Named moves, each a turn or a mirror, and the order they were made in; the first pair answered
gup:
-168,197,62,101,-69,220,-269,-109,29,-29,289,-48,107,45,283,78,106,118,-118,6,-109,-189,143,-221,335,24,46,-96,-211,263 -> -81,190,16,143,-21,217,-270,-99,55,7,288,-72,140,116,245,36,73,79,-80,35,-198,-193,86,-266,332,92,57,-107,-94,290
353,-131,-3,125,56,-293,69,-123,25,-63,-201,103,-286,135,23,84,-86,-29,87,54,-94,122,-244,13,-21,107,-190,109,164,-104 -> 127,-79,90,1,-31,-277,97,-172,-13,-183,-238,124,-362,-60,139,186,-34,73,23,-38,162,121,-131,108,-56,-68,-182,145,-72,-170
-102,50,63,-62,-84,30,-124,-140,46,-52,-37,36,6,-46,120,23,42,49,-95,-87,164,-73,-30,-60,39,-44,-84,7,-149,21 -> 109,21,-3,70,11,28,-141,-82,68,65,-19,-14,64,108,8,-86,-22,-51,-24,-24,-75,-78,-127,-158,53,121,-67,-45,91,67
pak:
-171,-416,-120,-442,93,-40,114,247,172,53,153,-92,97,-228,-230,46,-27,-208,-89,-282,525,439,13,170,-365,-52,313,-55,209,-436 -> -193,-405,-137,-406,100,-23,104,259,164,60,151,-56,122,-201,-248,47,-35,-207,-102,-302,531,414,37,147,-378,-71,301,-17,205,-406
50,-9,130,-253,-166,6,-111,64,27,-22,174,-278,71,-20,215,36,-53,28,94,50,14,26,-89,-178,-11,106,83,-198,33,-293 -> -346,56,-85,-45,20,188,-112,158,-112,58,115,48,246,-37,-48,82,-28,-74,-50,-105,25,-108,164,-291,-50,-47,89,5,23,-59
-174,-159,22,102,61,-156,-8,60,-238,-104,45,57,51,-135,-155,68,34,29,-55,6,-32,10,79,31,-119,-111,-26,159,29,-70 -> 32,-161,160,12,-20,-250,-5,25,-167,-144,73,-102,-40,-107,-22,36,26,92,27,94,-65,88,-31,77,-77,-6,-45,46,42,-189
30,-32,40,-8,96,-138,82,-87,-148,5,-266,90,-216,-20,-114,118,-50,-39,177,128,180,21,-48,130,21,-71,-21,281,100,55 -> 54,-29,70,-48,96,-157,97,-106,-159,3,-267,50,-228,-35,-118,138,-51,-34,176,156,178,47,-80,145,29,-44,-22,289,104,28
popad:
607,-152,-316,-150,22,-430,260,-17,143,-31,-168,-139,-235,205,-319,-245,-340,-288,-14,132,-181,375,-179,58,13,106,33,146,408,-76 -> 666,16,-123,-110,-77,-499,252,-237,140,-279,-237,-112,-452,164,-15,-242,-262,-109,64,227,-188,272,-248,143,229,101,-95,71,279,34
-136,152,31,-59,-129,-91,-31,-5,49,-91,202,31,-207,82,50,-54,47,23,-21,79,131,-60,-96,-105,-141,-11,-42,9,-104,27 -> -189,126,-36,-40,-90,-59,-12,35,9,-46,165,95,-185,90,-31,-56,28,-10,-26,26,176,-69,-48,-82,-178,-52,-17,59,-112,41
43,126,182,282,-3,-126,-71,-250,-19,-342,-168,388,-119,-96,-41,-48,95,182,167,-45,-134,-230,-149,140,74,-20,-338,12,-111,442 -> -169,-50,-96,266,131,-38,4,-28,-83,-139,-179,507,101,-89,-445,-3,16,-63,55,-233,-65,-176,4,85,-175,-77,-254,199,-17,404
-143,-1,50,-41,67,31,61,-37,37,-168,-190,-99,-417,-70,186,4,0,-29,113,15,92,-19,167,140,-98,-124,21,25,-365,-2 -> -219,-121,-67,-49,120,92,93,89,13,-35,-189,-72,-268,-52,-35,32,-57,-155,39,-80,112,8,256,112,-257,-148,79,115,-324,-49

Each pair is two moves apart.
101,5,195,-163,98,-39,-23,-39,12,40,124,-397,-83,448,98,-103,310,255,144,220,-239,112,-262,-68,335,245,-71,-135,-43,-2 -> -57,123,174,59,193,-43,4,-172,-123,-103,-70,-121,-201,397,28,-126,364,296,166,206,-240,-59,-155,13,425,119,-150,24,-99,246 -> popad, gup
-555,109,95,214,-106,87,-29,-108,41,-111,69,-67,150,-304,161,189,-132,46,-84,-120,219,-231,176,-34,186,-183,361,182,-438,12 -> -276,-164,-3,22,-139,133,-63,101,209,189,310,-430,402,-133,51,155,-293,-138,-69,-110,71,-1,19,-186,27,51,511,47,-206,-247 -> popad, popad
19,221,288,-238,-375,-27,-144,94,67,-148,-127,-297,20,-181,304,221,-57,30,29,-81,186,0,-142,-54,266,105,103,-190,-61,-119 -> 18,363,286,56,-251,-68,-158,-51,-1,-284,-271,-96,-107,-118,263,136,-8,70,113,6,31,-171,-131,-31,388,107,27,-140,7,150 -> gup, popad
-57,-4,224,171,-282,-307,10,-144,-383,-232,-164,47,-78,-137,85,212,50,82,-32,35,176,-101,25,178,191,-32,-242,4,-467,-38 -> 282,-82,12,483,-57,-268,-23,-36,-325,19,-145,15,77,208,-228,42,-50,-155,92,143,-318,-136,-135,-31,194,280,-189,-37,-8,120 -> pak, gup
-221,-141,287,39,-298,96,207,350,-99,-218,473,71,214,130,211,42,48,-63,115,23,148,-10,-55,-45,187,55,-112,-181,-192,-144 -> -155,-154,146,208,-155,135,165,412,-106,-80,475,111,328,262,45,-44,10,-193,155,56,-39,-57,-90,-155,194,196,-63,-153,37,-4 -> pak, gup
569,-253,-102,-129,-89,-40,98,318,-43,200,-83,-198,168,177,-206,-164,-110,-307,168,72,-166,238,-218,-41,-422,26,176,-81,170,-196 -> -102,-145,-50,-311,-175,51,149,274,-218,-13,-137,36,98,-232,-57,79,12,-125,-60,-168,381,180,140,101,-500,-413,143,111,-375,-221 -> gup, pak
-50,19,-45,248,173,61,-60,24,202,8,-124,36,64,196,-258,-191,45,-113,81,74,-318,-66,1,-66,96,238,-26,-49,100,107 -> -144,59,233,-119,-116,-51,1,-115,221,-250,-114,-69,-175,-107,148,-51,131,163,-2,34,94,62,51,188,104,22,-72,-103,-328,-162 -> gup, pak
383,26,-25,-56,230,43,176,-41,-76,83,-27,162,-226,75,98,-142,-94,124,-213,261,-176,78,3,-373,190,-47,-20,110,44,410 -> 39,-18,-90,-204,216,100,251,60,-168,103,-60,269,-168,-104,-25,-24,-98,84,-362,100,124,144,199,-331,10,-274,27,268,-144,334 -> gup, popad
42,143,-301,-39,209,-51,-271,-88,-44,209,182,-45,373,65,-127,249,79,-148,13,-44,-131,-202,0,-102,236,68,-135,24,158,162 -> 164,243,-87,-71,89,-196,-237,-284,-6,-45,114,-104,94,5,177,240,135,65,110,58,-75,-221,-90,67,400,59,-232,-78,35,153 -> pak, popad
67,43,-44,280,95,-71,-98,-145,-99,-12,-169,79,-108,156,-73,-132,-142,-3,48,128,-115,-112,-125,128,-17,88,-50,150,2,216 -> -189,40,-8,146,47,-63,-63,-121,-178,-92,-193,152,-135,-34,-48,-16,-135,42,-42,19,147,-97,4,199,-109,-87,-38,257,-239,124 -> popad, gup
364,-92,87,-135,-154,-153,66,-54,128,-67,-11,-226,-193,40,106,-3,-3,50,119,120,-32,159,-196,194,-53,102,29,-153,111,-175 -> 362,22,66,93,-50,-164,60,-152,67,-151,-152,-33,-290,75,55,-58,43,68,170,147,-148,29,-175,217,44,104,-55,-89,146,40 -> popad, gup
-119,222,33,-214,-196,79,-23,-31,-116,-246,-55,-238,-34,-134,104,141,-127,-133,-109,106,-118,196,-55,38,199,352,117,-147,-83,-90 -> -306,254,-126,-41,-41,203,-51,42,-210,-160,-83,-60,105,-73,-108,141,-143,-249,-139,35,-196,87,60,-84,158,319,133,-12,-17,108 -> gup, pak
23,-228,96,-307,-351,112,99,259,124,118,357,-403,158,-158,25,119,-32,-27,-44,-104,223,314,-77,-6,-149,130,171,-169,29,-444 -> -636,65,-66,134,-124,349,32,150,-109,12,168,185,209,-249,-91,192,104,24,-194,-253,261,-67,298,-116,16,-181,88,110,-164,113 -> popad, pak
-139,45,133,691,43,110,186,-276,-63,151,-236,112,292,290,-381,-181,-297,-355,-146,26,-244,-118,-28,-180,79,-160,226,205,268,-46 -> 199,173,506,559,-195,-172,234,-559,-7,-182,-323,-28,-104,222,44,-224,-224,-74,7,225,-177,-91,-236,64,314,-118,89,21,117,-158 -> pak, popad
149,-8,178,-468,2,91,-273,140,-31,-254,-56,-498,-98,13,-1,-236,-159,347,23,125,-108,63,194,181,339,-357,-375,-375,4,-80 -> -124,-5,-155,-126,286,299,-308,262,-138,-64,-99,-197,154,157,-406,-262,-172,129,-53,34,-324,-118,350,-11,292,-397,-326,-167,226,270 -> pak, gup
-226,30,112,-47,138,-110,159,-179,-147,-183,-271,237,-280,-98,67,90,65,156,64,-69,235,-34,94,285,-12,-165,-112,202,-212,-99 -> 117,-217,91,-288,44,-178,219,-40,-27,4,-151,-86,-180,-32,-15,57,-77,37,119,-49,220,224,-63,258,-200,15,-1,98,-38,-447 -> popad, pak
-316,-63,19,-333,-213,143,-111,186,69,120,245,-149,236,-178,116,157,-4,12,-220,-162,315,224,138,-90,-136,-107,101,-14,-313,-229 -> 154,-135,-98,-124,-89,105,-147,231,174,335,310,-264,340,169,-89,-39,-95,-161,-63,-1,-165,236,-126,-255,-98,235,122,-100,152,-152 -> pak, gup
41,-272,-89,-203,144,477,21,331,429,258,223,-148,469,161,-223,217,-209,-166,-34,161,-168,445,-21,-78,-10,125,-19,10,150,-177 -> -4,200,347,0,-29,281,-38,-222,350,-372,15,71,-95,-5,420,201,51,361,60,359,-71,150,-36,185,508,-15,-277,-95,-246,187 -> popad, popad
